One turn sends every row of this set to another row. A few are shown first. Where does it send the rows asked after them?
J960: -1.599 -0.141 0.324 0.768 1.148 -2.284 -0.189 -1.791 0.837 -0.006 0.902
 1.752 -1.489 0.050 1.208 -0.923 -0.123 4.253 1.378 0.634 -1.350 0.391
 0.888 -0.438 0.856 1.015 -2.201 2.602 -2.337 3.005 -0.237 1.483 0.304
 -1.103 -3.255 -0.697 3.217 0.683 0.163
J747: -1.468 0.603 3.832 -2.347 0.664 0.901 -0.203 0.303 0.533 -3.371 -0.998
 0.565 -1.965 -1.654 2.465 1.993 1.925 4.059 2.025 0.085 0.791 -1.474
 0.895 -2.926 2.099 0.302 0.501 -1.559 -0.603 1.201 3.331 0.279 -2.137
 0.541 -2.390 -2.510 -3.032 1.313 -0.384
J803: -0.570 -2.045 -2.955 0.155 1.228 -0.227 0.524 2.514 -1.659 -2.033 0.624
 4.051 -0.636 -0.935 3.062 -1.272 -1.454 2.017 1.710 -0.952 0.977 -2.333
 -0.959 1.450 -0.575 0.354 -0.955 -1.743 1.207 -1.844 0.247 0.746 -3.693
 0.114 -1.236 -1.677 0.507 -2.716 -0.475
J134: -0.786 -1.119 -2.418 -1.186 -0.727 -2.491 2.965 -0.048 2.239 0.471
 -0.695 0.942 -1.341 -2.285 2.789 -1.646 0.642 1.313 3.174 1.244 0.392
 -1.773 -0.735 0.495 0.677 -2.196 -2.468 -0.061 -3.241 -0.139 -1.221
 1.158 -2.643 0.478 -0.179 -0.076 0.187 -0.609 0.510
J894: 0.383 -0.961 1.621 2.863 -0.708 -3.267 -1.143 -1.527 -1.647 0.532 2.071
 1.673 1.153 -0.323 0.381 1.334 2.023 2.192 1.875 0.614 1.813 -2.078
 -0.246 0.588 4.345 -0.104 -2.872 0.470 0.824 -0.176 1.657 -0.402 1.765
 -1.504 -0.850 -0.271 -1.680 1.336 -1.565
J815: -0.008 -1.925 -2.303 -0.943 0.216 0.828 0.937 2.926 -1.438 -1.158 0.898
 4.140 -1.056 -2.626 2.861 -1.558 -0.100 2.409 2.009 -0.641 1.531 -2.527
 -0.954 1.641 0.834 1.466 -0.739 -0.841 1.203 -0.666 -0.746 1.269 -3.356
 0.359 -0.245 -2.286 0.022 -3.866 -0.970
J711: -1.109 -2.224 0.748 3.198 -0.637 -3.793 -1.203 -1.111 -2.818 0.348 2.938
 0.610 1.646 -0.390 0.393 1.394 1.825 2.280 1.216 1.080 0.667 -1.681
 -0.708 0.372 3.296 0.042 -1.540 0.923 1.183 -0.394 1.342 -0.198 2.160
 -0.623 -0.867 -0.505 -1.199 -0.105 -2.667
J462: -2.066 0.559 3.697 -1.758 1.821 1.696 -0.375 1.077 -0.011 -2.461 -1.108
 -0.588 -1.834 -2.132 3.174 1.714 1.049 5.273 2.115 0.213 1.857 -1.866
 0.809 -2.494 1.189 0.658 -1.302 -1.234 -0.881 0.759 2.879 0.289 -1.796
 0.364 -1.246 -2.349 -4.077 0.544 -1.520
J854: -2.079 0.882 3.870 -2.056 2.123 0.911 -0.100 1.573 0.501 -2.897 0.031
 -0.702 -2.470 -3.145 2.803 1.010 2.506 4.242 1.350 0.457 0.980 -1.846
 1.003 -3.272 1.222 -1.252 -1.779 -0.937 -0.948 1.095 1.792 0.816 -2.776
 -0.088 -1.494 -3.371 -2.543 -0.081 -1.233
J333: -1.449 -2.059 -2.896 -0.529 1.144 0.268 0.176 2.032 -2.273 -2.667 1.274
 2.881 -0.625 -2.402 3.037 0.236 -0.180 3.298 -0.266 -1.120 1.414 -1.816
 -0.667 0.950 0.099 0.332 -0.754 -1.426 1.031 -1.697 -0.298 1.894 -3.309
 -0.933 -0.242 -1.547 1.348 -3.548 0.073
J866: -0.629 -1.146 -2.828 -1.885 -0.561 -2.462 1.441 0.450 2.656 1.663 -0.168
 -0.046 -1.491 -2.442 2.296 -1.121 0.823 2.616 2.727 1.262 -0.392 -1.446
 -1.867 0.340 0.184 -1.812 -2.482 0.409 -3.206 0.203 0.335 0.969 -2.001
 1.061 0.180 -0.185 0.255 -1.819 1.940
J407: -1.602 -0.589 0.000 -3.154 -0.151 -0.398 -0.437 1.291 2.290 0.700 2.225
 -0.115 -1.785 0.886 1.047 1.459 0.353 1.290 1.953 0.831 -1.427 -3.564
 -0.797 -2.276 0.882 4.396 0.911 -0.105 -2.747 1.711 1.568 0.577 -0.319
 1.796 -0.886 -2.402 -0.060 -1.120 -0.244
J187: -0.181 -1.704 1.689 3.840 -1.286 -2.889 -0.748 -2.365 -1.094 1.064 2.838
 1.205 0.743 -0.446 0.596 0.673 0.393 3.525 2.619 1.384 0.514 -3.646
 -0.137 0.880 3.005 -0.411 -3.462 0.441 1.145 -0.437 0.665 0.565 0.804
 -1.164 -1.912 -1.082 -1.555 1.269 -1.838
J901: 0.181 -2.126 1.769 3.042 -0.820 -2.774 -0.351 -1.007 -1.759 1.552 1.882
 0.621 1.008 -0.655 0.628 1.706 1.136 3.513 2.017 0.345 1.104 -2.758
 0.325 1.343 3.947 0.970 -1.735 1.161 1.126 -0.988 1.043 0.531 2.155
 -1.112 -1.709 -1.465 -1.801 0.666 -2.336
J400: 0.399 -2.438 -1.930 -1.264 1.630 -0.290 0.725 2.672 -2.183 -1.885 0.972
 3.019 -0.805 -2.293 3.009 -0.213 -0.196 3.667 0.497 -0.523 1.715 -3.134
 -0.593 1.645 0.653 0.737 -1.210 -0.925 1.505 -1.807 -1.387 1.960 -3.635
 1.079 -1.022 -1.480 0.498 -3.103 -0.590
J642: -2.228 -1.071 -0.489 -3.118 0.576 -0.830 -0.269 1.056 2.780 0.724 2.645
 -0.189 -0.935 1.823 1.422 1.117 0.190 1.655 0.954 0.387 -0.740 -3.477
 -0.553 -2.454 0.736 3.568 0.490 -0.597 -2.792 3.024 1.866 -0.146 -0.675
 0.807 -1.889 -1.737 -0.087 -0.653 0.140
J35: -2.360 0.807 3.764 -1.812 1.544 1.032 -1.063 0.189 -0.197 -2.596 -1.340
 0.927 -1.165 -2.298 2.110 1.608 1.546 3.384 1.540 0.227 2.096 -1.623
 0.521 -3.094 1.365 0.807 -1.012 -1.347 -0.967 2.018 3.093 0.764 -2.390
 0.285 -0.595 -3.746 -3.355 0.203 -0.160
J987: -0.480 -1.562 -2.499 -0.699 0.986 -0.770 -0.499 2.343 -1.808 -1.292
 1.456 3.581 -1.034 -1.874 2.404 0.219 0.062 2.043 0.033 -1.937 0.640
 -2.960 0.458 2.442 0.189 0.411 -0.496 -0.831 1.690 -1.831 -1.156 0.819
 -2.593 0.466 -2.215 -2.066 1.000 -3.695 -0.810
J431: -2.934 0.888 3.526 -1.320 1.623 -0.218 -0.352 -0.015 0.017 -2.501 -0.719
 -0.958 -1.832 -2.106 2.776 2.242 1.444 3.445 1.263 0.378 1.628 -0.740
 1.540 -3.602 1.912 -0.350 -0.887 -1.090 -0.442 1.614 3.134 0.297 -2.166
 -0.128 0.226 -2.249 -3.537 -1.130 -0.571
J745: -2.217 -0.326 0.027 -2.945 0.501 0.105 -0.028 -0.238 2.263 0.764 1.910
 -0.416 -1.669 0.752 2.129 0.110 1.313 1.529 1.745 1.277 -1.553 -4.736
 -1.472 -2.511 0.757 4.000 1.085 -1.392 -1.884 2.100 2.486 0.407 -0.217
 1.041 -0.560 -2.113 -0.417 0.101 -0.282
J512: -2.106 1.293 2.880 -1.922 0.625 1.489 0.872 -0.180 0.748 -1.945 -0.506
 0.434 -1.401 -2.030 2.328 2.005 2.249 4.077 2.142 -0.502 0.935 -1.559
 1.159 -3.996 1.456 -0.066 0.136 -0.757 -0.510 1.477 2.508 0.974 -2.895
 0.116 -0.250 -3.264 -3.461 0.740 -1.235
J743: -0.745 -0.192 1.034 0.380 2.084 -2.006 -0.320 -0.511 1.007 -0.711 1.093
 2.032 -1.074 0.661 0.834 -0.698 -0.182 5.207 2.733 1.501 -1.089 -0.028
 1.566 -0.506 0.887 0.623 -1.707 1.623 -1.467 2.599 -0.147 1.464 0.663
 -1.088 -3.662 -0.657 3.637 1.369 0.629
J979: -1.105 -0.948 1.441 3.639 -0.495 -2.079 -1.140 -0.918 -1.515 1.416 2.789
 -0.734 1.090 -1.359 0.333 0.595 1.588 2.420 2.507 0.934 0.273 -2.996
 -0.451 1.378 4.284 0.775 -2.524 0.538 0.067 -0.369 2.168 0.054 2.036
 -1.245 -2.509 -0.690 -2.512 0.153 -1.214
J830: 0.181 -2.144 -2.792 -0.710 1.070 -0.148 0.414 1.515 -1.527 -1.893 1.692
 4.205 0.052 -2.665 3.479 -0.767 -0.686 2.110 -0.821 -0.837 1.072 -3.045
 -0.987 1.483 0.811 0.476 -1.354 -1.554 1.655 -1.353 0.208 1.380 -3.086
 0.350 -0.324 -2.457 0.350 -2.960 -0.684
J444: 0.095 -1.913 2.479 3.135 -1.158 -2.575 -0.730 -1.710 -1.613 1.103 2.871
 0.699 0.844 0.634 -0.032 0.245 1.335 2.707 2.342 2.141 0.539 -2.559
 -0.675 1.242 4.531 0.198 -2.090 0.454 1.657 0.043 2.140 1.248 0.996
 -0.442 -1.154 -0.557 -0.545 0.509 -1.111
J556: -1.688 -0.554 1.756 0.792 1.003 -2.514 -0.208 -1.791 0.541 -0.681 0.350
 2.940 -0.987 1.107 0.680 -1.131 -0.630 4.127 2.773 0.412 -0.224 -1.636
 0.920 0.183 0.968 0.499 -1.058 2.349 -0.922 2.737 0.236 1.316 1.072
 -1.876 -3.448 -1.696 3.556 0.678 0.682
J10: -0.997 -0.415 -3.174 -0.134 -0.366 -1.837 2.271 -0.063 3.047 1.796
 -0.132 -0.100 -1.523 -2.665 2.293 -0.991 -0.422 2.818 3.279 1.490 0.104
 -1.836 -1.151 0.867 0.712 -2.082 -2.270 0.478 -3.453 0.104 -0.146 0.434
 -2.108 0.965 -0.457 -0.203 -0.007 -0.919 1.022

J400 goes to -> J901
J333 goes to -> J711
J866 goes to -> J960
And these:
J134 goes to -> J556
J854 goes to -> J987
J830 goes to -> J894
J747 goes to -> J815
J803 goes to -> J444
J743 goes to -> J407

